First come named turns, each shown by rows before and after it. For each pair of rows after them, which turns, in which order, take the first row to the second? The first pair is done for you.
turn C:
[-33 -21 -21   0  -6  -2   1  -8  -8] -> [-10 -19 -22   5  12  -2  -6 -24 -13]
[ 23  -9  10  39 -28  28 -47  15  51] -> [  6 -12   9  36 -35  27 -47  24  48]
[ -7   0  10 -10 -22 -10  26  33  12] -> [-36  -9  -2  -9 -18 -11  15  21  -2]
turn Z:
[  8  -2  14 -14   2 -32  10 -10  29] -> [ -1  -9   6  -1  -4 -22 -21 -21  29]
[-71  -5  -6 -11 -60  11 -20  50   8] -> [ 69  24  24 -21   7 -10  58  41  21]
[ 10   7  -2   3   9 -17 -16   6  -5] -> [ -4   2  -6   1   2 -16 -19  10  -6]
turn T:
[ -3   9  30 -16 -46  16  14  62  19] -> [-63 -12   0  -4 -42  19 -24  30 -11]
[ 11   5  16   1 -18   7   8  11   9] -> [-13  -4  10   1 -25  10  -2   6   2]
[-11 -14  -7 -17  12   5  29   2 -21] -> [ -3 -14  -7 -17  14   4  30   0 -19]
[  0 -18   3   1 -11   9 -13  -5   6] -> [  6 -20   2   2  -6   8 -13 -12   3]
Then:
(two turns a pair)
[ -4   2   1 -10 -11 -15   4  37  20] -> [ 10   2   0   3 -12  -4 -20  30  30] | Z then T
[-41 -11 -12  -4   0  -8   4   0 -32] -> [ 26   4  -3  -1  31 -12  25  -8 -23] | T then T
[ -7  -2   4  19 -27  27 -49   2  15] -> [-49  -8   0 -14 -25  -3  12  29 -13] | Z then C
[-20  -4 -16  17  20   6 -22 -30 -27] -> [-44  -7 -13   9  -1   7 -22 -12 -24] | T then Z
[ -9  -6  21  20 -21   6 -28  21  21] -> [ 27  -1  27  24  -3   5 -16  11  27] | Z then Z
[ -1  40   8   7 -24  17 -36  -1  23] -> [29 49 16 -2 -8  8 -4  4 24] | Z then Z
[62 15 30  7  7 10  7 -3 30] -> [-23 -10   3  22 -21  27 -55 -18  15] | Z then C
[ -7   1  -4 -26 -10  24 -34   5  10] -> [ 19   4  -6 -21  13  23 -30 -13   5] | T then T
[ 23  14  27  10 -56   9   0  27  50] -> [ 16  12  25  10 -60  11  -6  26  50] | Z then Z
[-11 -14   8  -5  12 -18 -16 -39 -18] -> [  8  -9  15 -11  21 -24   7 -33 -18] | Z then Z
[ -3  -8  13   1 -26 -15  29  31  -7] -> [-22 -23 -12  13   0 -13   1 -12 -36] | T then T
[  0   9   2  -5 -22   7  -4  13  13] -> [  9   9   2   1 -17  13 -11   5  16] | Z then Z
[-47  -3 -14  -6   3   2 -26 -20 -12] -> [-43  -2 -14 -17  15 -10   2 -15 -24] | T then Z
[ 62  20 -11  37  18  34 -17 -37  49] -> [-29  11  -7  23 -56  41 -28  22  62] | C then Z
[-47 -16  -9 -11 -13   8 -11  -3  -8] -> [ 14  -8  -6   7  16  17 -29 -35   3] | Z then Z
[ -8   4   1  20 -25  21 -48   0  23] -> [-51   0  -2 -12 -24  -6  10  27  -5] | Z then C
[-58 -14 -22   1 -18   2 -40   3 -10] -> [-27   2  -3 -32  -6 -28  42  41  -8] | Z then T
[-68 -24 -48  -3  39 -26  -8 -45 -78] -> [ 91  23   7  -6  63 -30  55 -17 -20] | C then T
[ 12  -9  -6   3   7  -4  -8 -22 -22] -> [ 10  -8   0  -8   6 -15  14 -10 -24] | Z then Z
[ 15   3  -6   5  20 -10  16 -22  -7] -> [ -5   8   6  -6 -18  -9  25  18  11] | T then T
[ 56  21   7  18  -2  15 -40 -11  36] -> [ -7  16  12   0 -50  11 -31  38  41] | C then Z
[ 17  25  25  11 -23   2  -4   1  32] -> [-29  10   5  18 -25   6 -33 -20  10] | T then T
[ 13  11   0  18   5  -2 -19 -10   8] -> [-23   1  -8  12   4  -9 -12 -10  -8] | Z then T
[ 11   4  18   8 -17   7  13   7  24] -> [ -9  -4  11  13 -25  13  -7   0  20] | Z then C
[-75 -14  -6 -24 -32 -13  13  29 -29] -> [ 15  -1  -7 -23  45 -32  56 -16 -48] | C then Z
[-10 -12 -23  18   0   9 -55 -14  20] -> [ 30  -2 -11  17   3   9 -44  -8  34] | C then C
[-19  -8  -4   9 -28 -13 -26  10  16] -> [-14  -4   1  -9 -19 -29  12  23   8] | Z then C
[-40   2  18 -14 -28   5  -2   4  11] -> [-17  -5   2  -1  16   2 -11 -45 -14] | C then T
[-34  -4  15 -17 -24 -17   9   6 -16] -> [ 28  10  29 -13  -8 -18  25   5   2] | Z then C
[35 16 14  3 11 -1  5 -1 13] -> [  1   4  -2  16   4  10 -34 -22   3] | Z then T
[ -4  -6   6 -23  14  -2  20  -2 -17] -> [ 29  -2  12 -10  17  11  -1 -13  -4] | Z then C
[-19  -9  -6 -20 -17 -10  22   0 -11] -> [-15 -14 -14   0 -15   4 -18 -22  -8] | Z then Z
[ 36  -6  -8   9  59  -4   6 -53 -27] -> [-14  -5  -5 -25  35 -32  62  -2 -38] | Z then Z
[-30 -25 -39   9 -11  -9  -8   3  -3] -> [ 37 -13 -28  10  20 -14  17  -8   4] | T then T
[  9 -11  -5  20 -10  16 -45 -40  -3] -> [-43 -20 -15  -9  -7 -12   4 -20 -37] | Z then T
[ 52  20 -10 -10 -23   8  -4  22  19] -> [ 43  17 -11  -8 -33  14 -13  23  22] | C then Z
[ 27  -3 -16   1  38 -19  19 -16 -25] -> [ 35  -2 -16  14  37  -7  -5 -26 -13] | Z then T
[ 12  10 -20 -27 -18  18   4  21  11] -> [ 30  13 -21 -24  -2  16  10  10   7] | C then Z
[ 21  12   6  -8  56 -16  67 -36 -14] -> [-15  19  29 -25  -7 -13  82  32  14] | C then T
[-14  -2  31  -6 -23   2  -3  27  26] -> [ -1  -5  27   8 -17  13 -29   8  31] | Z then Z
[ 32  14  -5 -11  21   8  38  -9 -19] -> [ 32  12  -6  14   0  36 -24 -21   6] | T then Z
[ 10  23  19 -22   8 -28  48  57  -1] -> [-66   0  -5   3 -27  -2 -35  37  -6] | Z then Z
[ 21  19 -24  12 -24   7 -40  21  62] -> [-51   2 -45   2 -26  -3 -40  20  27] | Z then T
[-11  -3   4 -27   6 -22  34 -12 -48] -> [-37 -15  -8 -10  -6  -4 -12 -28 -47] | Z then Z
[ 45  -6  11 -12   5  -2  18  33  15] -> [-17 -18   4 -19 -25  -1   3  48   9] | Z then Z
[ 16  -6 -22  46   6  25 -68 -64   0] -> [ 81  25  28  22 -22  19 -10   2  51] | T then C
[-35  -1 -17   3 -24   8 -17  25  17] -> [-16  -9 -32  16  13  10 -34 -18  -1] | C then C
[ 25  -2   0 -18  35 -21  53  -6 -13] -> [-19  -2   7 -30  -6 -22  53  35   1] | C then T
[-15  -6   5   2 -27   8 -18  16  10] -> [-10  -3  10 -12 -20  -6  13  26   4] | Z then C
[  9   9  16  15 -11  16 -41  -6  21] -> [-50  -5   2  -1 -13   1 -21  -3 -11] | Z then T
[12 -1 -4 -1 -8 -3 -5 -8 -2] -> [10  2  0 -6 -9 -6  6 -2 -3] | Z then Z
[ 10   5  -5   7   2  10 -25  -5  11] -> [22 10  3 -4  7 -2 10  9 10] | Z then Z
[ 15   2  -4   0  28  -2  25 -14 -12] -> [ 12  -1  -6  18   8  21 -27 -20   9] | T then Z
[ -2  -3   4  28 -55  37 -76   5  39] -> [ -3  -8  -5  36 -41  37 -86 -16  28] | C then C
[-43  12  25  -9 -47  -9  -1  29   2] -> [ 11  28  41 -12 -28 -13  26  32  13] | Z then C
[  6  13  35  -7 -39   7   3  34  35] -> [-14   5  26   6 -45  16 -31  18  31] | Z then T
[-18 -25 -10   5  23  11  -4  -4 -17] -> [22 -9  7 -1 22  7 21 16  4] | T then T
[ 12  -1  -6  -4  35 -14   5 -20 -25] -> [ 18  10  17 -18   6 -16  30  22  -2] | T then C
[ 61  18  20   5  42   8  20 -23 -22] -> [ 24  12  21  31 -17  43 -56 -10  11] | T then Z
[ -1  -8 -10   7   9   5 -23 -18  -5] -> [21 -2 -1 -6 23 -6 11 -9 -4] | Z then Z
[-15 -14 -16 -26  28 -14  22  -7 -21] -> [-30 -18 -22 -16  20  -5 -10 -16 -23] | Z then Z
[ 32  -2  -2 -30  22  -1  24 -10   5] -> [ 21  -7 -10  -7  12  20 -28 -30  13] | Z then C
[ 27 -10 -11   1  32   0  -9 -53 -19] -> [  3 -17 -18  -6  34 -10   3 -50 -34] | Z then T
[ 41  33  29  -9  23 -11  13  10  20] -> [ -1  17  14  17   1  15 -59 -14  22] | Z then C
[-68 -31 -20  -9  -3  -1  29  20 -21] -> [ 27  -2  14 -12   7  -3  67  42  18] | Z then T
[-46 -10  13 -38 -37 -38  71  79  -6] -> [-76 -43 -45  -2  33 -30   2 -35 -73] | T then C
[ 24  19  30 -29 -29  31 -22  17  26] -> [ 27  20  32 -41 -21  22   6  22  20] | C then Z
[ 21   8   3   5 -27  29 -17  10  20] -> [ -7   1  -9   9 -30  32 -31   0   8] | T then C
[-13  15  15 -39 -22  14  17  36  15] -> [-47  -7 -17 -26  10  13 -14 -17 -28] | C then T
[ 28   1  -7   2  14   2  -5 -18  -5] -> [ 24   9   8  -8 -11   0   9  17  11] | C then C
[ 28   7  36  -1 -33  11  -4  25  17] -> [-31 -12  11   6 -34  16 -34   1  -8] | T then C
[ 43  16 -42  -1  33 -15  24 -10 -11] -> [ 13  23 -23 -18 -23 -13  38  48  19] | C then T
[ 58  11  -8  -7  71 -14  51 -39 -35] -> [-63  -6 -19 -37  15 -27  67  14 -51] | Z then Z
